Each path below is one point turned by a fixed rotation once a step. After each direction that follows a path, write how fast that rotation turns it, in degrees per step (0 if it stays still).
Each turn is a multiple of 5 degrees from 10 to 175, or 0.
Rotation 1:
[ 16  27   9   9  17   7  -2  -2   6  26 -13  -9  20   5 -15  -4  15 -12
  11  15  15  13   2   4 -32   1   2]
[ 15  23  10  12   1 -13   8  10  -5   2  -3  -9  38  -6 -12 -13  19  -9
  -4   6  -5  -5   3   0 -36  10  -3]
[ -6   1   7  24  14  -2  25  13 -12   0 -11   2  32  -9   1   0  -4 -15
  -9  -3 -10   1 -10  14 -37   6  -7]
[ -7  -3  -6  -8  10  -1   5   0 -23  27 -19  -4  27 -12  11  13  -1 -17
 -10  -1 -17   4 -10  11 -33 -12  -3]
[-20  10  11 -19  13  -4   0  -1 -20  27 -26 -12  26  13  -6  -7  -5 -22
  11   0  -8   4  -1  -1 -17  -7   6]
[  3   4  13  10   7   1  -4  -9   7  29 -26 -20  18  17 -10 -15   2 -22
  10  15  10  11   6   6 -28  -2   3]
[ 16   8  18  13   0  -9 -11 -11  -1   7 -13 -20  32  -2 -11  -8  13 -15
  -4  -1   4 -12  15   4 -34  12 -12]
[  1  12  15  19  21   6   5   1 -12  -3 -13   7  27  -6  -5   3   2 -20
  -3 -12   3  -8  -6  15 -35  19 -20]
[  8  13 -11  -5  20  12   2   2 -24  15 -13   8  20 -11   6   5  14 -21
  -5   3 -11   8 -15  14 -35   0 -11]
[ -9  17   0 -17  19   4  14   6 -30   9 -14 -13  30   5  -6 -13   9 -18
   9  10 -18  11   1   1 -20  -8   8]
[ -5   5  10  13  15   5  16   0   0  21 -17 -26  28   7 -10  -3  -1 -11
   8  17   2  18   9   7 -26 -13  15]
[  4  10  18  10  -3 -17  -5  -2   3  25 -13 -21  37  -7  -8  12   5  -4
  -4   1   4  -6  11  -2 -35  -3   3]
[ -7  13  21  15   7 -17   1  10  -3  15 -20   9  26   2  -7   0  -6 -18
  -2 -14   4 -10 -12   2 -36  15 -12]
[  8  -2  -6   4   7  -4  -1   0 -14  21 -22  10  14   0   8 -15   5 -30
  -8   0  -9   4 -18  14 -38   6 -16]
[ -4  -1   0 -14  15   4   3 -12 -30   6 -18 -14  29   3  -1 -22   7 -28
   0   1 -19  -1   6  13 -18   0  -9]
Directions:
[ 11   3   6   7   1 -11   0  -1   3   3   3   6  -1  -2  -4  -5   1   4
   1  -6   8   0   1  -3  -3   4  -6] | 65
[11 -4  5 -4 -2  2  3  6 -1 -2  5 -2  3 14  2  7  1 -2 -2 -2  2 -2 -5  2
  5 -7 -4] | 0
Rotation 2:
[ -4  -6  -6  -5  15   4  -2  10  26 -18   0  24  -4  24   6 -28 -12   9
  -6 -31  17  17 -11  20   6   4   0]
[ -8  -7  -5   1  21  -1  -1  14  24 -16   1  25  -1  27   4 -23 -16   6
 -10 -31   0  18  -3  22   4   6   5]
[-11  -4  -6   4  21  -3  -4   7  23 -19   2  23  -4  31   2 -12 -15   6
 -16 -29 -16  18   5  23   4   6   9]
[-13   3  -8   2  16  -1  -8  -7  23 -25   2  19  -9  35   1  -3  -6   8
 -23 -25 -18  18   7  20   5   2  10]
[-13   8  -7  -5   9   1 -13 -16  25 -29   0  17 -11  34   2  -1   4  13
 -25 -22  -6  17   4  16   8  -2   6]
[-12   4  -4 -14   5   0 -16 -17  28 -27  -1  18  -8  29   3  -5   9  18
 -21 -24  12  16   0  13   9  -1   0]
[-11  -6  -3 -19   8  -2 -16 -11  32 -21  -1  20  -5  22   0 -13   6  19
 -12 -27  23  16  -3  14   8   2  -3]
[ -9 -15  -6 -16  15  -3 -12  -4  32 -15   0  21  -6  18  -3 -19  -5  16
  -3 -31  22  15  -1  19   6   7  -1]
[ -8 -17 -11  -7  21   0  -7   0  29 -13   2  20 -11  20  -5 -21 -17  11
   2 -31  11  16   0  24   4   8   4]
[ -5  -9 -16   3  21   6  -3  -1  25 -17   4  18 -16  27  -2 -20 -21   6
  -1 -29  -1  17  -1  26   4   4   9]
[ -4   4 -15   7  16  10  -1  -2  21 -23   3  17 -17  34   5 -17 -16   4
 -11 -26  -7  19  -4  24   5  -1  10]
[ -5  12  -7   4  10   8  -4  -1  21 -28   1  19 -11  37  10 -14  -5   6
 -23 -25  -4  19  -6  18   8  -4   6]
[-10  10   1  -4   8   1  -8   1  24 -28  -1  23   0  34  10 -12   4  11
 -29 -26   1  18  -4  13   8  -2   2]
[-15   0   4 -12  11  -8 -13   0  29 -24  -2  25   5  27   5  -8   6  16
 -26 -28   4  17   2  13   8   4  -1]
[-17 -12   0 -16  15 -12 -16  -6  32 -18   0  23   1  22  -4  -6   1  18
 -16 -29   5  16   8  16   6   8   1]
Directions:
[ 4 11 -3  1 -7  8  0 -8 -2 -6  0 -4 -7  5  4  0  5  0 -4  4  5  0 -6 -2
  2 -7 -1] | 55
Rotation 3:
[  0  -3 -15  10   0  10  -1  14   8  13 -10   9  12  -2  -3   5   5  14
  50   2 -11 -22  -4   1  -4   7  18]
[-13  -1 -19   6   2   9  14  18   2  21 -13  12  14 -11   4  15  21   0
  40   4 -15  -8  -6   0   2   4  12]
[ -5  -4  -7  10   9   7  19   2   8  30 -10   4  -1 -19  16  11   6  -2
  40   8 -14 -15  -1   9   6   8  14]
[ -4  -8 -19  12  -7  13  18  -4  -7  15 -18   0   1 -14  13  15  -3   0
  45  -7  -7 -21   5   5  -3   7   4]
[-10   0 -28  18  -9  -1   8  12   2  15 -11   4   1  -8   7   8  -3   6
  44  13  -1 -19  16   1  -5  10   4]
[  1  -3 -15  11   1   9  -1  14   9  14  -9   9  11  -2  -3   4   2  15
  50   5  -9 -23  -1   1  -4   8  18]
[-13  -2 -20   5   1  11  12  19   1  18 -13  12  16  -9   2  15  20   2
  41   2 -15  -9  -7  -1   0   4  12]
[ -7  -2  -8  10   9   6  19   5   9  30 -10   5   1 -18  15  12   9  -3
  39   9 -14 -13  -1   8   7   7  14]
[ -3  -9 -15  11  -4  14  18  -6  -5  16 -17  -1   0 -15  14  15  -3   0
  45  -7  -9 -21   3   7  -1   7   7]
[-11  -1 -29  17 -11   0  10  10  -1  14 -13   4   2 -10   8   9  -2   4
  43   9  -1 -18  16   2  -6   9   2]
[  0  -1 -16  13   0   6  -2  13  10  15  -9   8   9  -2  -2   3   0  15
  49   8  -7 -24   3   2  -4   9  17]
[-10  -2 -19   5   1  12  10  18   1  16 -13  12  17  -7   0  14  18   4
  43   0 -14 -11  -9  -2  -1   3  13]
[ -9  -2 -10   9   9   5  19   9   9  30 -10   7   2 -18  14  12  12  -4
  38  11 -14 -11  -1   6   7   7  13]
[ -1  -9 -12  11  -1  14  18  -6  -3  19 -16  -1  -1 -15  15  14  -3   0
  45  -6 -10 -21   1   8   0   7   9]
[-11  -2 -29  16 -12   2  13   8  -4  14 -14   3   2 -11   9  12  -2   3
  44   6  -2 -18  15   2  -6   9   1]
Directions:
[-2 -1  7 -4  7  3  7 -2  1  7  0  1  1 -6  4  4  9 -7 -4 -2 -6  5 -8  2
  6 -2  3] | 70
[10 -4  8 -2  3  7 -4 -8  1 -3 -1 -2  0  2 -2 -2 -5  5  5 -9 -3 -7 -7  2
 -1  0  6] | 140
Rotation 4:
[ -8  19  12   2   7  12 -38   6 -15  11  -3  16 -17 -15  18  -8  -4  -6
 -22 -18   7  -6  26 -15 -10   7  -5]
[-11  24   2   5   2   6 -22  -6 -18  15   4 -18 -12   7  -6 -14   6   4
 -13 -31   3  12  -3  -4 -35  22   5]
[-30  30  -8 -11 -11  -5 -25  -6  -8   7 -16  14 -17  -4  17   1  -1  15
 -30 -14  11   7  10   6 -14   1  -6]
[  1  16  -6  -7  -2  27 -28  15 -22  23   2   8  -8   5   2   7  -7   1
 -16 -17  13   8   5 -13 -18  33  -8]
[ -7  19  -2   6   8  -2 -32  -1  -7  20 -17   5  -8 -21  10 -14   0   5
 -18 -17   0  20  -9   0 -39  -2 -10]
[ -8  10   0  -8 -14   9 -25  -6  -3  15 -23   3 -21  13 -11   4 -13  16
 -30 -15  15   9  -3  13 -16  27   7]
[  3  15  -6  -5  -8   3 -29   1 -18  36   2  18 -17 -10   0   4  -4 -12
 -32  -4  13   6   6  -9 -17  -7 -17]
[  9  16  -5  11   3   1 -42  -1   0  14  -9  -4 -17 -13  -9  -2   0  -2
 -21 -17  -5  18  -6  -5 -16  29  19]
[-14  19  25  -4  -9  -4 -30 -11 -11  12  -8  12 -15   0  -5  -6 -18  -6
 -37 -20   6  -4   2  10 -17  -7   3]
[  1  19  -7   7  -7   8 -29  -6 -12  25  12  -5 -35   1  -5  -2   6   3
 -22 -13  22   2  21 -13  -6  17   6]
[-13  33   0  -8  -5 -11 -34   1 -22   5   0   1  -3  -9   5  -4   7 -14
 -30 -18 -17  12   1 -11 -20   7   6]
[-21  21   9  10   7  14 -31  -3  -3   6  -6  12 -17  -1   8  -2 -12   8
 -16 -33  14  -7  15   6 -12  25   6]
[-11  31   7  -9 -12   9 -18   0 -28  21   9 -10 -15   4   4 -10   0   9
 -19 -13  17  14   0 -10 -28  -3 -11]
[-13  15 -21  -6   1   1 -31   3  -8   9 -26   8 -17  -7  14  -2  13   9
 -24 -13  -2  12  15  -7 -18  27  -1]
[-14  20   2  -4  -1  13 -23   4 -17  24  -1  17   4   5  -4   7 -18  -5
 -21 -27   6   6 -13  10 -30  17 -10]
Directions:
[ 2  5  4 -5 -8  6  0  3 -2  1  5  0 -5  1  3  5 -5  7 -1  8 11  1  2 -4
  9 -5 -2] | 115
[ -5  -1  -7  -4   1   6   5   5  -2   1  -7   2   5   2   7   1   0   9
   5   0   3   5  -4   2  -8   4 -10] | 35
Rotation 5:
[ -4 -13   5 -34   4  18   4  -6  10 -23  -1  26  -6  16  -9  27   6   0
   2 -17   6  -2  -8  -5   5   0  19]
[-17 -21  15 -25  10  21   7 -12   1 -26  -7  12   1  18 -10  18 -14   4
  -4 -17  -8  14   1  12  11   2  11]
[-12 -14   1 -26 -11  17  20  -2   6 -29 -14   3 -10  13   0  34  -6  -3
  -7 -16  -2   4   3  -4   9   6  13]
[ -5 -11   8 -39   6  19   4 -12   9 -23  -4  22  -6  13  -8  23   2  -1
   2 -17  10   2 -10  -3   3   1  17]
[-19 -22  12 -21   8  22  10 -12   4 -24  -6  16   1  19  -8  17 -14   1
  -9 -18 -14  10   0   7  13   0  12]
[-10 -15   1 -25  -9  15  16   2   5 -32 -12   3 -10  16  -4  37  -1   0
  -1 -15   1   4   4  -2   9   6  14]
[ -6 -11  10 -42   7  20   6 -18   7 -22  -8  16  -6  10  -7  19  -4   0
   1 -17  12   6 -11   1   1   3  15]
[-19 -21   9 -19   4  22  13 -11   7 -22  -5  20   0  18  -5  19 -12  -3
 -13 -19 -17   4  -1   1  13  -1  14]
[ -8 -16   3 -25  -4  14  10   5   5 -32  -8   7  -8  19  -8  38   2   3
   4 -14   2   6   5   1   9   4  15]
[ -9 -12  11 -41   5  21   9 -21   5 -23 -12  10  -5   9  -6  17  -9   0
  -3 -17  10  10  -8   4   2   4  12]
[-17 -19   5 -21  -1  21  16  -8  10 -21  -5  22  -3  17  -2  22  -9  -5
 -13 -19 -15  -1  -3  -6  12  -1  16]
[ -7 -17   6 -26   3  14   4   3   4 -32  -4  12  -6  20 -12  36   3   5
   7 -14   3   6   3   5   8   3  15]
[-13 -14  12 -37   4  22  13 -20   3 -24 -14   3  -5  10  -4  17 -14   0
  -5 -16   6  13  -5   6   4   6  10]
[-13 -16   2 -24  -5  21  18  -6  11 -22  -6  21  -6  15  -1  26  -4  -7
 -12 -19 -10  -4  -4 -11  10   0  17]
[ -7 -18  10 -28   9  16   0  -1   3 -29  -1  18  -3  21 -14  30   2   6
   8 -15   3   7   0   7   8   0  16]
Directions:
[ -4  -1  -6   8  -9   0   9   5   2   0  -2  -1  -2   1   5   5  -1  -4
  -7  -1 -10  -5   4  -7   4   0   0] | 130
[-1 -3  1  4  6  2 -5  0  3  4  8 16  3  3 -2 -4  3 -1 -2 -2 -8 -6 -4 -3
  2 -5  4] | 110
[ -5   0   9  -7   0   2 -11   7  -2  -1  -6   5  -5  -3   7   0  -1   0
  -5   1   2  -1   8  -3   5   3   2] | 0
Rotation 6:
[-27   6 -15   1   8 -20 -10 -15  13  12   6  -7   7  16  33  -7   4  20
  12  -6  -9   0 -14   6  12  -2  -5]
[-10  -9  -6 -12  19 -14   8 -11   8  28  -3 -11  -3  33  24  11  14   3
   7   4   6   1  -2  11  18  -7   1]
[-17   4  -9  -6  21   1 -18  -2  10  28   8  -4   8  13  34  -3  22   9
  -1  -1  -1   8   7  11 -10 -14   0]
[-26 -11 -19  10  -2  -6   3  -9  27  20  -6   3  -4  20  36   2  12  -7
   5  -5   5  -3   1  11  -4   1  -3]
[-19   6 -16 -11  12 -14  -5 -19  11  12   4 -16  -1  16  33 -15   8  18
   3   0  -3 -16  -2  18   6   7  -6]
[-11  -5 -10  -9  17  -9   0  -3   9  30  -4  -8   8  13  33   5  19  -6
  15   9  10  -6  -7   7  23  -1   9]
[-19   9 -13   1   8  -9 -15 -13  13  22   6   4  10  18  35  -4  18  12
   6  -4  -6  18  -4   0   4 -16  -4]
[-23 -10  -9   7  12 -12   6 -12  17  19  -7  -6 -12  33  26  15   9   3
   3  -5   0  -4  -1  18   2  -8  -5]
[-18  -5 -11 -13  20  -3  -6  -6  10  26   9 -19   0  15  32 -15  14  16
   3   3   2  -6  11  14  -7   6  -3]
[-17  -3 -22  -6   4 -10  -2   0  21  25  -3   2  11   9  38   1  15 -15
   6  -2  13  -5  -5  12   8   2   7]
[-16  16 -15   1   3 -11  -9 -28  11  11  -2   0   1  19  38 -12  17  12
   5   2  -5  -1  -4   7  12  -7  -8]
[-24 -10  -2   6  22 -12  -1  -6   8  24  -4 -13  -4  22  26  14  12   8
  17   4   0  -8 -10  11  17  -5   2]
[-15  -8 -12 -15  15  -9  -6  -4  13  31  13  -8  10  22  30  -9  13  14
   5  -1   0  17   6   2  -3  -6  -3]
[-18   1 -18  -3   8  -9  -2  -6  21  20  -7   4   0  22  33  10  15 -11
  -9  -9   7  -5   1  24  -4  -9   2]
[-20   4 -12   4   8   1  -6 -21  12  16  -3  -9  -7  13  38 -17  19  12
   8   8  -1 -13   8  11   0   5  -7]
Directions:
[ 5  9 -2  1 -2  6 -5 -1  0  1 -3 10  4 -3  4  2  9 -9 -5  0  2  5  2  0
 -1 -8  3] | 100
Rotation 7:
[  6  -8   3   1  13 -18  21  22   3 -13  -5 -11 -21  -1  17 -15 -20 -16
   2  11   1 -10 -11 -18  16   9 -28]
[ -8   5  17   4  13  -1  22  -5   2 -10  10   4 -11  11  25 -11   7 -20
  27  11  17  -3 -17  -9   1  17 -28]
[  9 -22  13 -15  16 -20   7  16  -6 -22   9   3  12  17  17  -5  -6  -3
  20   7   3  -9   1  -4   3  21 -31]
[  0  -2   0 -14  26  -3  13  11 -13  -8  -8 -11  -6   4  29 -11  -3 -27
   3  27   0  13   5 -10   3   6 -31]
[ 17  -3   8   6  10 -15  26  -6   0 -11   3   3  -9   8  28  -8 -14 -23
   3  21   8 -20 -10  12  12  15 -22]
[-11 -13  10   0  13  -8   4  -1 -12 -15   7  -5  -7  20   2  -1 -14 -19
  18  15  18 -11  -9 -12  -2   2 -45]
[  6  -7   1 -14  22 -12  11   1 -15  -8  15  -6   8  18  35  -3  14 -20
  13  13  16 -12  18  -3  -2   9 -19]
[  3  -7   0 -17  16 -14   8   6  -6  -4   0  -1   1  16  22  -6 -24 -28
  -1  10  -6  -1   3  21  12  -4 -37]
[  0  -6  12   2  20 -12   4 -16 -12  -5   3  -7 -18  13  22 -17  -5 -24
 -10  21  14 -24  -8 -11   5 -10 -24]
[  3   1  -5   0  15 -16  13   8  -2  -1  19   8  -2  25  15  -2  -9 -26
  24  -5  24 -25   2  -2   5  -7 -26]
[-16 -17   8 -18  17  -9 -12  -4  -5  -6   5  -6   5  14  35 -17   2 -14
  12  -4   6  -8   8   7   2  -8 -35]
[  7  -2   4 -18  22 -27  13  14  -5   2  11  -7 -13  16  26 -16  -6 -24
 -15   1  -2 -14   4  -6  19  -9 -15]
[ -5   8  11   2  21  -4   5  -5   4   3   2  19 -13  14  23 -24 -13 -27
  13   1  11 -10 -19   1   9 -16 -27]
[  0 -20   6  -1  15 -22  -3  11   3 -12   8  -1  -5   9  26 -21  -3  -2
  17 -10  18 -32  -1 -16   6  -3 -23]
[-17   4   1 -20  18 -10  13  21   3   1  10  -7  -9  11  30 -14   6 -23
  17 -12   4   8   4  -9  11  -2 -28]
Directions:
[  0   6  -5   0   4   0   6   5  -4   3   3  -7  -6   0  -1   2   8  -5
  -4   3   4   1   4 -14  -1  -1   6] | 135
Rotation 8:
[  2 -35   1   6  -4 -29  26 -17   5   2   9  10   3  16   1  18   1  -1
  13  14 -11  -1  -6   7  -3   2  25]
[ -2 -29   7  13   0 -14  19 -18  -9 -13   1   5 -10   9  21  23   8  -2
  23  10 -11  -4  -7 -18   3  -1  20]
[-18 -39   5  -1  -3 -22  27 -19   4  -8   1  11   3  12   9  -1  13   1
  11  -8  -3  -8  -9 -22   2  -3  13]
[ -6 -34   6   3  -7 -32  24 -17   5   1  19  13  -2   6  12   9   8   1
   2  14  -3  -9  -6   5  -8  -3  23]
[ -5 -24   9  14   2 -18  22 -19 -13 -13  18   4  -8  -6  27  18   7   3
  11  11  -5  -1  -9 -18   5  -7  18]
[-18 -32  10   4   0 -23  26 -12   5  -9  13   8  -2   1   9   0  20  10
   1  -9   3   2 -14 -28   6  -5  15]
[-10 -20   6   5  -3 -37  18  -9   6  -3  26  11  -6   7   7   5  13   7
  -7  12   9  -7  -5  -5  -5  -8  31]
[ -7 -11   2  16   8 -26  21 -14 -13 -14  28   0  -4  -2  14  16   0   6
   6  11   2   7  -8 -19  12 -11  26]
[-12 -22   7  10   5 -24  22  -4   6  -8  13   3  -3   6  -4   8  17  14
   2  -9   4  17 -15 -29  12  -2  24]
[ -8 -13   0   7   2 -37  13  -3   8  -8  17   9  -8  21  -5   8  11   7
   1   9  10  -3  -2 -12  -1  -4  40]
[ -5 -10  -7  15  11 -29  22 -13 -11 -13  19   0   3  14   0  16  -9   1
  15  10  -1   8  -4 -15  14  -8  31]
[ -3 -26   3  12   6 -21  23  -6   6  -6   3   2   0  16 -11  18  11   9
  15  -4  -6  20 -13 -21  12   4  26]
[ -6 -20  -1   6   0 -29  12  -6   7 -10   0  11  -9  31  -4  12  11   0
  15   7   2  -8   0 -14  -3   1  37]
[ -7 -22  -9   8   6 -26  27 -20  -9 -10   8   5   8  20   2  12 -12  -6
  22   9  -7  -3  -2  -9   9  -5  25]
[  1 -39   5  10   0 -18  27 -14   5  -1   0   5   1  12  -1  21   9   3
  19   1 -15  13 -13 -10   6   7  19]
Directions:
[  3   1   1 -11  -3   8  -4  -1   1   2   0   4  10   2   2  -2   3  -2
  -2  11  -1   6   0  -7   2  -6   4] | 0
[  3  -2   6   4   1   9  -2   3  -1  -3  -6  -3  -6  -4   3   8   8   4
   4  -4  -3   8  -5 -10   3   4  -3] | 110
[  2  10  -5   3   5  -3  -3   6   1  -2   0  -3   0   8 -12   3  -3   3
   1  -1   3   8   1  -3   5   1   8] | 25
[ -1  -8   1  -3  -1  -2   6   1   8   7   0   0   7  -2 -10  -3   3   4
  -4  -7  -2   9  -5   3   1   3  -4] | 125
